(in the rows, 128 means zero)
Families of rows that turns and mirrors carry onto each other, the same ones carrying the whole set onto itself: the rest of each named row's family, in list order:
3 families of 5 rows:
K_459: [167 135 133  82 114 125 119 115 143 130 107 160 113 107 149]
K_633: [142 132 156 130 164 145 108 172 154 150 113 139  99 117 139]
K_378: [103  90 149 140 148 122 160 166 109 127 150 107 114 136 142]
K_503: [120 128 127  93 118 142 116 110 156 137 121 176 124  94 152]
K_106: [170 110 150 124 155 147 128 162 152 144 134 128  91 105 119]
K_135: [123 166 124 102  81 144 109 113 130 126 136 117 152 127 118]
K_168: [146 121 137 113 178 150 136 173 144 132 119 149 101 117 145]
K_170: [156 121 142 101 114 140 123 104 138 131 100 163 135  84 146]
K_191: [ 89 125 141 155 139 131 134 107 120  98 132 127 147 154  97]
K_974: [109  96 136 137 153 102 146 161  92 121 129 101 107 111 138]
K_271: [ 99 111 154 142 136 121 162 181  96 114 109 124 118 119 136]
K_505: [ 99 133 131 161 116 131 155 109 102 122 140 121 147 150  99]
K_631: [138 149 130 105 100 153  96 104  86 113 139 120 139 135 124]
K_906: [104 141 132 157 141 104 139 111 135 118 143 104 156 154 118]
K_130: [127 162 135 117  88 141  97 114 118 112 168 119 138 113 129]

Same family as K_130: K_633, K_170, K_191, K_974
Same family as K_168: K_459, K_378, K_135, K_505

Families of rows that turns and mirrors carry onto each other, the same ones carrying the whole set onto itself: the rest of each named row's family, in list order:
7 families of 4 rows:
K_947: [145 142 113  54 142 100  95 161 125  83  91 137  97 132 198 137  76 168
 141]
K_597: [133 157  93 134 195  78 109 180 119  85 100 158 110 128 172  86 111 147
 139]
K_555: [150 139 117  47 152  97 107 156 106  96  78 134 115 143 181 155  90 164
 135]
K_369: [126 158 126 129 208 122 130 130 143  85 124 158 108 129 104  88 139 207
 148]
K_286: [151 141 104  56 138  82 109 168 126  89  86 134 107 145 177 152  99 155
 142]
K_607: [143 152  95 134 188  81 124 185 127  84 100 141 105 141 136  91 112 140
 135]
K_268: [129 151  99 129 181  77 120 183 123  92  92 154 112 137 143  90 113 134
 131]
K_870: [136 163 116 134 214 119 113 122 134  83 130 169 113 122 127  89 140 213
 161]
K_276: [145 143 145  47 171 132 113 108 131  88 121 147 107 136 140 150 120 229
 158]
K_933: [126 145  93 126 180  78 120 178 127  84 106 157 109 137 158  74 105 141
 129]
K_85: [125 152 126 135 209 121 129 124 146  87 130 162 112 130 119  93 142 207
 158]
K_898: [132 161 117 134 206 128 131 128 135  91 105 156 116 127 103  88 140 203
 145]
K_982: [147 147 138  51 175 145 118 109 128  91 105 142 111 132 137 143 123 235
 153]
K_888: [125 144 102 131 188  76 121 183 129  95  95 160 107 136 159  86 114 138
 135]
K_750: [132 157  98 140 185  80 103 166 125  85  98 148 107 132 160  93  89 136
 140]
K_844: [153 133 142  51 168 135 113 111 131  87 128 157 114 140 148 150 123 227
 166]
K_695: [143 155 126 118 219 119 123 124 143  88 120 154  96 130  97  92 137 209
 154]
K_328: [152 125 118  47 148  92 105 170 114  95  94 154 109 143 189 142  96 157
 143]
K_994: [148 136 118  47 142  86 103 163 112  93  90 145 112 145 179 153  93 156
 140]
K_270: [159 146 127  51 169 133 101 112 127  83 125 165 114 127 159 141 124 235
 167]
K_223: [124 153 122 129 211 117 124 117 144  80 136 159 106 132 118  80 129 209
 150]
K_217: [156 140 105  51 149  93  97 171 111  86  95 154 109 133 203 137  97 171
 145]
K_317: [152 144 135  40 167 120 107 107 142  93 107 149  98 134 139 152 123 224
 162]
K_568: [154 143 129  51 155 147  99 110 141  84 116 159 101 121 144 128 110 231
 161]
K_327: [141 160 115 138 199 127 107 114 141  84 125 170 112 122 106  84 121 199
 161]
K_560: [150 129 106  45 136  86 102 156 117  90 102 154 114 145 189 135  89 157
 141]
K_468: [134 154  97 129 184  81 118 176 114  96  78 149 119 138 147  98 107 133
 129]
K_145: [147 136 135  47 169 125 107  95 133  85 132 158 112 139 150 141 113 226
 163]

Same family as K_327: K_947, K_750, K_568
Same family as K_217: K_597, K_870, K_270
Same family as K_369: K_268, K_276, K_994
Same family as K_85: K_888, K_844, K_328

Families of rows that turns and mirrors carry onto each other, the same ones carrying the whole set onto itself: the rest of each named row's family, in list order:
4 families of 4 rows:
K_193: [103 157 136 145 123 143 173 147 149 131 151 131 163 140 134 128 132 126
 130 157 153 166 148]
K_443: [ 99 110  99 171 123 141 123  89 117 132 105 118 140  96 116 132 104 109
  92 115 111 152  92]
K_415: [118 125 105 145 125 134 166 156 139  97 135 131 139 140 128 116 129 135
 182 140 137 138 164]
K_986: [132 110  99 147 170  84 136 133 137 110  89 158 119 108 143 124  95 162
 128 139 142  93 151]
K_639: [101 133 151 102 118 147 169 124 110 105 125 147 158 129 148 104 140 127
 154 137 163 134 145]
K_507: [112 143 126 108 167  94 142 132 113 137  86 173 149 141 139 113 119 145
 101 142 145  82 129]
K_206: [122 106 112 165  98 148 126 100 124 146  76 109 162  95 105 139 109 138
 120 116 141 167 107]
K_968: [107 140 128 128 123 124 163 155 138 117 158 167 158 124 157 110 136 125
 153 137 138 137 145]
K_678: [118 126 124 163 127 145 120  94 114  98  94  88 147 120 140 141 110 135
  99 129 104 141  85]
K_886: [141 136 145 139 109 101 141 145 139 164 112 127 101 161 110 166 149 119
 111 100 138 130 156]
K_479: [ 81  98 118 160 147 161 127 104 139 107  91 124 143  92 116 112 116 144
  85 128 127 154 112]
K_893: [141 131 128 131 144 101 117 109  97 107  91 165 102 113 112 114 112 166
  80 136 141 100 136]
K_92: [134 123 106 123 127 120 110 132 138 191 127  98 121 128  86 141 117 123
 103  97 139 120 140]
K_737: [141 125 108 117 161 103 147 111 125 102  72 169 115 133 128 102 118 152
 115 157 162  95 132]
K_354: [159 133 136 138 113 114 120 120 156 168 113  77 116 139 110 146 152 115
 108 109 143 124 132]
K_93: [137 136 145 133 123 105 123 120 132 155 131  73 110 153 135 148 112  92
  97 127 120 118 144]

Same family as K_354: K_443, K_968, K_737
Same family as K_986: K_415, K_678, K_93
Same family as K_893: K_193, K_886, K_479

Families of rows that turns and mirrors carry onto each other, the same ones carrying the whole set onto itself: the rest of each named row's family, in list order:
4 families of 8 rows:
K_889: [ 88 140 131 135 153 142 109 121 115 124 121  95 103  88 116 133 163 100
 172 106 143 157]
K_125: [108 155 136 149 146 150 133 114  95 136 135 120  95  73 124 129 186 116
 133 108  91 126]
K_755: [128 124 102 100 125 115 100 133 146 122 113 142 107 105  92  93 118 175
 111 117  97  97]
K_511: [121 111 102 107 129 100  94 133 144  99 136  96 127 109  99  83  89 148
 118 120 100 151]
K_284: [120 118 105  89  93 149 128 145 150 138 121 138 129 139 124  90 143 183
 133 116  72 118]
K_336: [136 137 142 109 133 144 139 138  80 145 149  76 123  85 137 156 159 169
 129 107  68 144]
K_258: [ 82 156  98 125 152 136  99 130 102 134 101  83 113  94 115 144 139 142
 187 110 121 160]
K_751: [125 102 122  93 101 111 121 146 155 123 155 105 157 135 134  88 120 162
 131 122  84 160]
K_914: [129 117 119  82 100 122 116 136 158 135 115 143 132 134 122 102 138 191
 126 116  90 110]
K_390: [110 153 125 137 164 145 108 119 121 121 112  94 107  81 107 140 156  93
 169  99 122 164]
K_372: [124 171 126 145 154 158 136 115 106 134 121 117 101  81 116 139 183 119
 144  93  80 125]
K_418: [108 131 122 114 106 146 127 156 170 124 104 168 143 119 141 111 158 162
 119 108  81 146]
K_551: [131 134 153 109 150 138 123 125 121 113 124  59 133 114 132 160 157 118
 165  78 123 174]
K_25: [111 130 158 110 142 134 120 116 113 108 118  60 123 126 143 159 160 133
 157  78 137 158]
K_872: [122 111 112 118 144 111 109 162 149  82 133 107 136 102  92 111 105 147
  96  79 123 144]
K_991: [131 128  97 112 137  87  98 142 129  96 141 108 116 126  99  96  90 150
 107 114 100 153]
K_770: [128 132  82  98 127 136 103 147 131 113 102 137  90 136  87 101 115 168
 118 105 104 116]
K_998: [103 162 127 143 165 133 125 124 118 127 122  80  90  84 116 133 158 106
 161  95 115 180]
K_850: [115 128  84 104 121 138  98 132 140 114 102 128 101 114  88  85 109 167
 119 112  89 110]
K_935: [116 117 106 104 127 159 104 158 158 106  85 150 109  99  94 112 130 152
 106  95 117 130]
K_295: [132 153 152 115 141 159 156 128 109 135 120  77  95 112 140 153 182 148
 138  72  87 154]
K_853: [130 144 162 123 134 144 145 110  94 120 133  85 115 109 148 156 182 150
 117  80  87 126]
K_38: [144 152 155 118 139 154 152 122 107 128 133  85 128 113 140 161 183 143
 138  72  80 139]
K_431: [115 124 128 127 121  99 134 158 162 101 153 124 171 122 138 107 134 156
 109  91  89 161]
K_799: [ 97 157 102 136 144 150 134 142  88 159 141 110 110  74 114 131 170 148
 163 118  84 132]
K_353: [123 108 126  88 109  93 111 142 166 126 143 121 155 133 128  97 123 170
 139 123 105 145]
K_30: [129 122 105  85  97 145 125 159 145 140 120 153 118 149 127 101 147 171
 138 123  86 139]
K_218: [120 136 140  98 142 129 103 123  95 120 108  50 125 104 140 168 130 162
 150 101 106 171]
K_764: [120 114 109 106 131  85  94 135 155 113 141 123 131 103  95  86 103 153
 124 125 112 134]
K_185: [119 170 127 144 159 154 146 125 101 136 122  95  76  84 115 135 174 129
 136  83  88 144]
K_720: [132 117 121 100 108  97 119 154 145 123 157 125 146 140 139  96 122 151
 127 132  83 176]
K_388: [118 144 154 116 147 139 136 129 123 127 120  61 107 112 143 150 164 126
 163  83 115 193]

Same family as K_720: K_889, K_125, K_25, K_991, K_770, K_853, K_30
Same family as K_511: K_284, K_751, K_390, K_372, K_551, K_850, K_38
Same family as K_799: K_336, K_258, K_418, K_872, K_935, K_431, K_218

Families of rows that turns and mirrors carry onto each other, the same ones carrying the whole set onto itself: the rest of each named row's family, in list order:
5 families of 6 rows:
K_515: [152 106 140 195 133 124  98  93]
K_824: [160 107 142 180  92 113  96 120]
K_435: [ 91 169  96 164 115 142 110 132]
K_283: [138  93 159 180 123 131  98  98]
K_166: [ 97 167 101 153 122 150 101 140]
K_675: [ 93 162 120 163 144 154 112 152]
K_957: [ 90 167  94 177 114 138 102 127]
K_867: [166 125 143 185  94 123 113 116]
K_478: [ 86 160  94 178 119 133  95 136]
K_412: [151 102 145 185 125 117  95  93]
K_696: [ 82 168 104 160 123 134  99 133]
K_559: [ 95 176 109 151 134 119 114 125]
K_519: [141  97 150 177  87 141  92 116]
K_928: [ 91 154 122 178 142 143  98 160]
K_619: [133 113 164 186  97 150  80  99]
K_943: [143 120 162 186  95 153  92  99]
K_3: [157 114 143 194 128 133 106  92]
K_601: [102 155 121 176 145 155 105 159]
K_793: [159 101 147 179 117 127 105 102]
K_20: [ 89 156 109 160 140 147 102 149]
K_27: [ 86 173 127 162 138 123 119 129]
K_386: [139 105 162 181  98 141  81 107]
K_324: [ 89 165 123 160 139 126 109 141]
K_608: [ 92 165 129 152 152 146 105 138]
K_829: [ 82 170 128 174 135 110 108 135]
K_819: [157 108 152 173  90 124 103 109]
K_375: [146 103 155 179 102 146  95  94]
K_913: [ 86 175 135 171 136 116 115 130]
K_344: [150 102 137 178  99 109 107 105]
K_259: [162 119 144 187  88 116 105 125]

Same family as K_619: K_515, K_957, K_601, K_913, K_259
Same family as K_819: K_696, K_793, K_20, K_324, K_375
Same family as K_943: K_867, K_478, K_928, K_3, K_829
Same family as K_27: K_824, K_435, K_675, K_412, K_386

